Here are some points, one per row:
[ -43   55  -50   24  -25  -26   45  -22  -29  -65   78  -33   -3  -12
   29  -16   36   -2   18  -21   64   17   -5  -32   -8   -5    2  -16
  -19   24  -10   -4 -116  -23  -37   86   77   32   50  -71   51   19
   27    4   35   -2  -10   74]
[-42  -6  -2  39  44 -27  40  38   1  29 -11 -19  28 -51 -29  61   4 -23
  41  15   0 -86  50 -25 -64 -25  25  21 -66   8   7  19 -23 -17   2   3
 -18 -24  37 -21  18  23  68 -24  19 -24 -41 -16]
[   2  -23   33   59   13  -91   58   34   20  -50   39  -53  -37    5
   17  -41  -44   -3   37  -74  -32  -46   80   -2    4   41  -58   38
   18  -45   -9 -109  -36   50    3   94   25  113   62   54   39   39
  -16   65   42  -47    8  -14]
[ -10   25  -59   76   80  -89   30   62  -20  -21   40  -46 -105  -13
   56   31  -14    5   54  -54   -1   46   51  -25   40   53   20    3
  -68   16   16  -32  -65   15   -1   31   20   40   39   77   39    4
   -1   64    1  -38   -3   52]
[  22   68   -7  119   62   33   -3   10   18   -7   53   69   66  -52
  -26  -40   50    3   12  -68  -67   39   40   -6   39  -51   18 -109
  -63   16   30    2  -32   18   51   27   61   75   20  -35   19   37
   26   23    6  -20  -32   21]
[-21  31 -33  84  33   5  19   5 -30   9  64  14  23   7 -14  45  43  -4
  97 -87  -7 -12 -33 -22  62  10   9  11  -5  -1 -14 -36 -22 -66  25  69
  21   5  18 -10  65  65 -30 -10   0  96 -53  81]
[ 35  21 -13  53  40  65  26  31 -17 -18  35  -2  -4 -29  26 -29  38  39
  64 -36  15  25  24 -27  13  14 -19 -38 -59 -28 -32 -12 -64  -7  18   7
  59  19 -10 -59  36  38 -11  -5  12  30  24  58]
[ 23  49 -20   2   9 -37 -70 -45  -9 -49   6  57  -3 -13 -27   0  41 -11
  10 -20 -46   6  -7  10 -30  -9  63   5 -40   4  40 -38 -25  43  61  -5
  28 -28 -13  -7  -4 -53   4 -25  45  16  12  48]
[-21  -2 -50  59  13 -58  16  33 -27 -38  19 -23 -15 -13 -13  -1 -42 -20
  20 -31  28  22  26  16  24   5 -23 -56 -22 -10  53 -65  11 -16 -13  37
 -53  20  -8  34  45 -12  44  25  24 -53 -82  11]
[-29  82 -74   1   0  -2  18 -14  22 -23 -39  24  64   7  22 -50  41  -6
   0 -37 -33 -72  20   9   2  -4 -35  21 -96  -3 -34 -27  13  69 -81  31
 -15 -12  26  -4  26 -15   8  17 -17 -88  -5   6]
[  -7   45 -119  -26   59   -4   -4   -8  -36   28   21   32   58  -21
  -20   18   37  -51   46  -48  -46   -4   58  -10  -49  -12    0  -71
   31   11  -38  -31  -52   31   23    7   86  117   14  -64   56  -15
   -5   26   58  -86  -38   -3]
[  2  64 -49  40  84 -49 -39 -39  17 -48  35 -44 -14  57  -2 -31  53 -21
  59 -54 -15 -46  -2  47  -6 -72 -14 -38  -3  47  -5  42  19 -14  20  35
 -14 -23  48 -39 -73  17  10   3   5 -30  14 -59]
[  11   -8  -83   43   -1  -36   20  -55  -19  -50  -27   29   -8   19
   31   13   -9   -4    5  -19  -52  -19  -43  -48   10  -87   35  -13
  -11  -87  -21  -28  -38    6   51  -13    0  -16   78   12   15    8
   11    5   22 -120   24   19]
[-14  -4 -68  50 -52 -36  65  63  -8   6  28 -34   7 -54  54  -3 127 -36
  26 -48 -10 -38  74  47  29 -33  28 -28 -18 -33 -43 -44 -81  17   6  43
 -18 -23  50   8  42 -15 -20 -29  51  55   2   6]
[-23  84 -21  46  49 -17  -4   9  -4 -65  55  31  -9  33 -16  18  25 -10
 -10  43 -16   1 -12  41 -10 -60 -24  27 -57 -11 -60 -42 -14 -23  12  36
  10  29  21 -66  21 -23 -38  21   1 -74 -10  90]
[ -4 110 -81  55  68   1  -1   4 -24 -10  77  71   5   1  55  48  40 -23
   2 -34  16  18  41 -47 -23 -31  12 -90   7 -81  20  46 -20  15 -39  73
  35  -6 -30 -18  42  67  10 -34 -15 -55  13  18]
[-51  -4  -2   9  58  25 -49  31   8 -52 -45  20   6 127 -10 -37  39 -11
   1 -33 -52 -10 -16 -40 -18  -7  29  -9   0 -60  24  11 -47  12  83  -2
  50 -60  32 -21  15 -60  -8  46  46 -95 -23  31]
[ -16  -14  -12  -11   89  -30   48  -37   -7 -112   31   47    9    2
    1    1   25  -29   11  -85    0   -4    2   -4   -5  -35   19    3
  -26   -1   37   16    2   67   29    8   50   -3   75  -34   79  -36
  -80  -25    0  -69   33  -51]
[ -5  32 -65  92 -29 -31  26  51  -6 -61  33 -43  51  20  -8  39  14 -45
  79 -21 -10 -25  62 -58 -19 -64 -50 -12 -38   7  17 -36 -60 -27  24  55
  72 -35  55  51 103  15 -19 -15 -16  42   4  22]
[ 18  47 -22   9 -60  13  44 -52 -45  -2  44  17  45  39 -62   9  27  -2
  27 -39  20 -56  47 -33 -78 -35  44  14 -32  21 -51  23 -71  -1  32  23
 -73 -18  54  20   3 -41 -12  -6  -9  43 -81   2]
[-26  29  -2  37  71 -12  25 -55  15  13   3  -8  17  43  11 -27 -23 -59
  28 -51 -77  41  41  97 -17 -34  33 -43 -40 -36 -28   9 -59 -32  44  12
  53 -54 -27 -28  77 -30 -27 -61 -46 -50  26  45]
There is one direction along which these points spread out most. Take the direction at right angles to it along which they spread out most. Go by this last direction. How many in every 100 of the points above lie lower along it than each point below? Round to a whole number. More than half of the points above lie lower than the first one.
[  11   -8  -83   43   -1  -36   20  -55  -19  -50  -27   29   -8   19
   31   13   -9   -4    5  -19  -52  -19  -43  -48   10  -87   35  -13
  -11  -87  -21  -28  -38    6   51  -13    0  -16   78   12   15    8
   11    5   22 -120   24   19] 10
[-26  29  -2  37  71 -12  25 -55  15  13   3  -8  17  43  11 -27 -23 -59
  28 -51 -77  41  41  97 -17 -34  33 -43 -40 -36 -28   9 -59 -32  44  12
  53 -54 -27 -28  77 -30 -27 -61 -46 -50  26  45] 57
[-21  -2 -50  59  13 -58  16  33 -27 -38  19 -23 -15 -13 -13  -1 -42 -20
  20 -31  28  22  26  16  24   5 -23 -56 -22 -10  53 -65  11 -16 -13  37
 -53  20  -8  34  45 -12  44  25  24 -53 -82  11] 14
[-29  82 -74   1   0  -2  18 -14  22 -23 -39  24  64   7  22 -50  41  -6
   0 -37 -33 -72  20   9   2  -4 -35  21 -96  -3 -34 -27  13  69 -81  31
 -15 -12  26  -4  26 -15   8  17 -17 -88  -5   6] 29
[  -7   45 -119  -26   59   -4   -4   -8  -36   28   21   32   58  -21
  -20   18   37  -51   46  -48  -46   -4   58  -10  -49  -12    0  -71
   31   11  -38  -31  -52   31   23    7   86  117   14  -64   56  -15
   -5   26   58  -86  -38   -3] 52
[ 18  47 -22   9 -60  13  44 -52 -45  -2  44  17  45  39 -62   9  27  -2
  27 -39  20 -56  47 -33 -78 -35  44  14 -32  21 -51  23 -71  -1  32  23
 -73 -18  54  20   3 -41 -12  -6  -9  43 -81   2] 71
[-23  84 -21  46  49 -17  -4   9  -4 -65  55  31  -9  33 -16  18  25 -10
 -10  43 -16   1 -12  41 -10 -60 -24  27 -57 -11 -60 -42 -14 -23  12  36
  10  29  21 -66  21 -23 -38  21   1 -74 -10  90] 38
